Each row is where one point has got to under a steady rotation. How many ticks took it there?
The counts run from 0 to 202.
-5 -3 -4 -3 5 -15 9 -5 5 -3 4 -4 -6 1 6 14 -8 6 -2 -9 6 3 9 -2 -8 6 -11 7 -1 2 -6 9 -4 -3 4 -5 -24 -7 -14 14 17 11 8 -2 -1 -29 2 -> 195
-4 3 11 -7 -4 7 12 -12 2 -9 3 7 -11 0 4 -12 3 1 -13 -9 0 5 12 13 1 9 -18 8 -14 13 -7 13 8 6 11 -9 -18 3 1 2 -4 3 -14 13 1 -19 3 -> 97
3 1 1 -6 14 -12 -21 -4 2 1 -1 -14 7 -6 2 16 -5 2 2 -3 14 -3 10 -5 -18 4 -14 11 11 -7 11 0 1 -4 -3 -2 -19 2 -13 -4 3 14 11 -1 15 -16 1 -> 199
4 3 23 -13 -5 -12 10 1 0 4 17 1 2 2 0 6 1 1 2 -5 -7 4 26 -3 5 1 6 4 -10 3 6 2 7 -11 -5 -2 -22 -3 0 4 7 7 -13 6 -2 -12 -4 -> 104
-11 6 -15 -14 -5 -18 2 13 -12 2 -13 10 19 -11 5 13 6 -11 -7 -11 -3 0 1 -6 -2 8 4 -5 -3 9 15 -9 6 8 18 -2 0 5 6 9 -1 -4 7 8 -13 1 -10 -> 152
-12 16 -6 -17 5 -9 -9 -10 -8 -3 1 -10 7 2 6 9 -3 -1 4 -2 6 -4 0 22 2 0 -5 9 12 0 14 0 4 -6 11 -10 -14 -15 0 -8 5 -15 -2 -1 -5 -16 -6 -> 116
-1 -1 -17 -9 6 -8 -9 -19 6 3 -6 1 7 -7 -7 7 -11 6 -10 -1 10 3 10 16 -11 -3 -13 9 -3 9 11 9 -8 7 1 -7 -11 -2 -15 -1 5 2 2 18 -1 -19 -2 -> 191
2 -7 0 -5 8 -17 0 11 -4 -8 0 -4 7 -4 18 10 -6 -7 7 -3 0 1 21 -1 11 8 3 -9 16 -2 -3 17 7 -13 -6 -1 -5 13 -5 -8 -5 14 2 0 12 -7 -7 -> 129
5 3 1 -11 16 -15 -23 0 0 -13 -7 -18 9 -8 5 12 -8 1 13 -6 -5 -20 18 0 1 -3 7 -3 4 0 -9 -1 5 -7 -2 -4 2 -2 -18 -3 9 8 8 4 5 -6 1 -> 40
7 0 5 -14 4 6 -23 -9 8 4 -4 -4 14 -7 -2 6 -3 -4 4 -9 1 -2 20 2 -4 -16 -3 -1 -12 18 3 3 3 2 -3 -9 0 -1 -12 -11 8 6 -4 23 1 -8 -4 -> 183
9 9 15 -9 -1 3 -10 6 -3 5 -3 1 17 -8 -8 -6 12 -7 9 -4 13 12 20 6 1 0 -2 -5 6 7 6 -4 2 3 8 -19 -5 13 -6 -7 2 8 -12 18 -3 0 -4 -> 19
-4 7 -17 0 -14 -8 2 1 -6 -12 6 1 5 -5 3 -10 3 12 -6 -13 -9 -3 4 -11 -10 6 -13 -1 -8 2 8 -1 13 14 9 2 -12 9 5 -1 -10 -2 24 2 4 -22 4 -> 82
6 14 -5 -4 -21 -8 13 9 -7 2 2 0 8 2 7 -3 14 14 0 -14 -4 10 24 -2 0 8 3 -4 -4 12 -5 -5 4 1 8 -10 -4 15 3 -3 -9 -1 1 10 -11 -10 0 -> 13
-2 16 1 -14 -12 1 23 -5 -5 -8 0 -2 6 11 5 -2 -6 -6 14 -9 14 9 14 5 4 5 -2 -5 -3 14 -4 1 4 -4 11 -12 -10 0 0 8 8 -4 -10 7 -18 -10 -7 -> 22
2 1 8 -10 -17 -8 11 -4 -1 9 9 2 3 -1 -6 1 9 0 -7 -9 -5 5 29 0 -7 4 3 5 -9 5 4 -8 1 -11 -2 -2 -22 0 3 -3 -8 1 -10 11 -6 -6 -9 -> 103
-7 -4 19 -2 10 -6 -16 6 1 4 -1 -3 7 12 12 9 -2 -1 2 -17 2 12 10 -5 4 16 -16 -4 9 14 -13 1 14 -18 5 -9 -3 13 -1 -11 -6 8 -4 1 12 9 -3 -> 134
-3 -7 6 -9 13 -13 -10 8 -4 4 0 -6 9 -17 13 15 -13 -7 2 2 4 -8 10 1 -15 5 -5 3 7 -7 22 1 0 0 6 0 -13 -1 -13 -5 -2 9 -4 -2 14 -19 -6 -> 198
2 6 -2 -13 -7 0 -19 -11 4 10 -1 -16 13 5 -5 8 -4 -1 7 -9 5 1 11 -3 -7 -15 0 5 -20 18 0 -1 -3 -11 -7 -5 -6 0 -2 -6 10 0 -4 20 -6 -10 -3 -> 184
-8 1 -13 -2 -12 -7 5 -2 -8 -4 -3 -17 5 6 1 5 -10 8 -6 -3 7 -5 19 -5 -20 4 -14 -5 12 4 5 -15 -2 -3 2 -5 -21 -7 5 -8 -9 2 3 -9 -2 -15 -2 -> 201
-12 3 -4 -8 6 -17 -7 21 -12 -2 -5 6 15 -18 -3 15 12 -17 0 -1 4 -3 8 -5 7 5 8 -10 0 4 21 -6 4 4 14 -8 -3 11 -1 10 3 6 5 11 -4 -1 -4 -> 153
-7 13 -6 9 -6 -4 -10 3 1 -22 7 -10 -1 2 2 -15 1 -7 28 -4 0 -2 0 -9 -12 9 -1 -2 -3 19 2 2 4 -6 8 5 -13 17 0 -6 2 -4 6 9 0 -7 0 -> 164
-5 15 -14 -11 -6 -7 -11 3 -11 -9 -13 -13 6 -5 15 7 7 -15 17 -9 14 -6 -12 -8 -2 4 -2 6 -3 19 -1 -2 5 1 7 -5 -5 6 2 4 5 -4 9 0 -8 -5 3 -> 160
0 9 -5 -5 -1 -10 -4 3 -1 -12 -5 12 5 -1 17 -17 9 8 -7 -9 -16 10 7 8 4 17 -4 3 -8 9 2 16 12 6 12 -6 5 11 -2 -3 -11 -6 8 14 0 -9 2 -> 8
4 5 -3 -17 14 -14 1 -13 2 -16 -16 0 -2 -6 1 3 -7 1 -5 -1 1 -9 17 10 -6 15 3 15 -1 0 -7 2 0 -1 8 -5 -11 -7 -14 15 10 -3 4 9 -7 -6 -4 -> 32
-8 -10 -12 -17 -6 -5 5 -2 -10 -1 -12 -4 14 2 7 16 -15 -8 -24 -13 20 -6 4 -6 -7 8 -11 -1 -11 10 2 -5 1 -2 8 1 -2 11 11 9 -7 9 1 1 2 -1 -6 -> 62
-24 10 -7 5 10 -6 -13 1 -8 -13 3 1 -7 -6 -19 -9 1 1 -18 1 -5 1 8 -4 -8 6 -10 -5 -15 9 12 1 2 2 14 -1 -16 -3 -1 -4 -4 -1 12 16 2 -4 -1 -> 73
-19 4 -7 -15 4 -6 -19 -1 -6 -4 -4 -15 1 0 1 13 -2 -19 -6 -3 9 -6 -10 -15 -4 1 -1 4 -23 16 8 3 2 -9 -1 5 -11 -2 9 5 5 3 0 12 0 -1 -2 -> 70
-16 15 3 -3 7 -20 2 7 -12 0 6 12 4 4 -12 7 -3 6 2 -2 -5 11 17 -6 -7 5 13 -7 -11 12 13 -10 -1 -5 11 3 -5 19 0 -2 -5 -7 5 19 -8 5 -8 -> 148
3 19 4 -19 4 -7 -9 -9 0 -1 -2 -6 6 6 -2 4 -6 -13 18 -3 19 3 -1 12 -5 12 -1 16 0 6 12 -4 -2 -6 8 -3 -18 5 4 1 11 -9 -11 13 -12 -2 -10 -> 26
-12 0 -7 7 -5 -20 -12 12 2 2 13 -10 3 2 4 0 4 -10 11 -8 -12 14 11 1 -7 1 -10 -5 11 6 1 4 -7 -22 0 2 -21 -12 -5 -13 3 -12 3 5 -5 -10 -7 -> 119
0 -1 3 -1 -3 -10 -10 9 -2 -11 -2 -17 -1 -2 5 7 13 -8 17 4 3 -10 2 5 -1 17 14 14 -6 13 1 3 8 1 -2 5 -16 26 2 -1 5 3 -13 5 -6 -13 5 -> 169
-11 11 -4 -2 1 -8 -19 6 -8 -5 -3 -9 -7 -3 3 -6 27 2 -2 3 -15 9 19 4 3 8 8 2 -5 18 -6 9 5 -4 -7 -6 -8 6 -1 -14 -10 1 4 18 -5 3 3 -> 4
-7 17 -7 -19 6 -12 -17 -10 -5 0 8 -13 8 -3 16 7 -6 -9 10 -11 -2 -3 -3 9 2 -5 1 8 -3 -1 4 3 -4 -16 4 2 -10 -21 -4 -4 0 -13 4 2 -2 -12 -4 -> 115
-10 14 13 -6 16 -21 1 8 -7 -1 4 15 4 3 -9 15 -5 8 12 4 -6 16 5 -13 4 7 10 -11 -4 9 9 -4 10 -5 9 -1 -14 15 -3 1 10 -1 2 9 -5 -3 -6 -> 149
-7 4 -20 -10 1 -14 -3 -6 -9 -9 -16 2 -9 -11 -2 9 10 4 -20 2 -7 -1 -3 -5 -2 2 -2 6 -7 13 5 7 13 14 -3 -5 -15 2 -3 0 3 0 14 6 -3 -11 7 -> 77
-1 10 8 -15 2 2 13 -6 -2 -13 -5 6 -1 -8 10 -8 -6 -12 7 -8 7 5 19 9 2 4 0 -5 -3 13 -5 5 5 6 17 -19 -8 -3 -7 6 7 1 -16 14 -9 -8 -8 -> 23
20 -7 11 -10 4 -4 -7 -4 13 -11 -4 0 13 0 1 2 -7 3 16 2 -5 -7 17 -8 1 3 1 5 -8 9 8 11 22 6 -9 0 -6 20 -4 -1 7 8 -2 9 3 -15 1 -> 174
-5 10 3 -16 12 -11 -14 -6 -1 -2 5 -4 3 -11 16 5 -1 -10 5 -14 -9 -1 10 0 2 -7 3 1 -6 3 -3 3 -2 -17 4 -4 -9 -26 -15 1 3 0 5 7 4 -9 -5 -> 114
-3 15 -6 -13 -12 -7 -3 -8 -3 4 5 -8 10 11 -6 6 1 3 -3 -13 4 5 22 1 1 -12 -12 -1 0 3 1 -10 5 -16 0 -3 -21 -22 6 2 8 -10 10 -1 -11 -9 -4 -> 111
3 0 -1 -21 -12 5 -1 -11 9 -8 -2 -3 23 2 1 -6 -19 5 1 -11 4 -7 14 6 -2 -2 -10 -5 -20 12 13 0 13 6 11 -6 3 2 8 1 7 -8 -6 5 -5 -17 -6 -> 181
-8 -5 -22 -3 1 -7 -4 -1 -8 -15 -10 -15 8 1 8 10 -18 1 1 2 1 -7 13 19 9 1 -4 -13 7 9 0 11 3 2 5 -8 8 5 0 -10 6 -5 -7 0 -3 -19 0 -> 47
9 14 4 -20 -8 1 -2 -1 -6 3 -7 2 22 -7 7 0 0 -7 6 -9 16 5 13 13 3 0 -5 -1 4 9 14 -5 2 8 11 -15 1 15 5 -9 -7 -5 -12 14 -8 -4 -7 -> 18
-11 7 -6 -6 4 -15 -6 2 -4 -13 6 -1 2 2 -9 3 -7 -1 10 7 -7 5 -10 -18 -7 2 2 -5 -9 10 18 8 19 -3 -4 12 -21 3 4 -3 9 -7 8 3 -3 -14 0 -> 75
-2 -16 -3 0 6 -16 0 12 -5 -5 3 -10 9 1 4 18 -15 -4 1 3 11 1 3 8 5 6 3 0 -3 4 7 15 -4 -7 -1 4 -5 28 1 -9 3 10 -8 7 7 -15 -3 -> 55
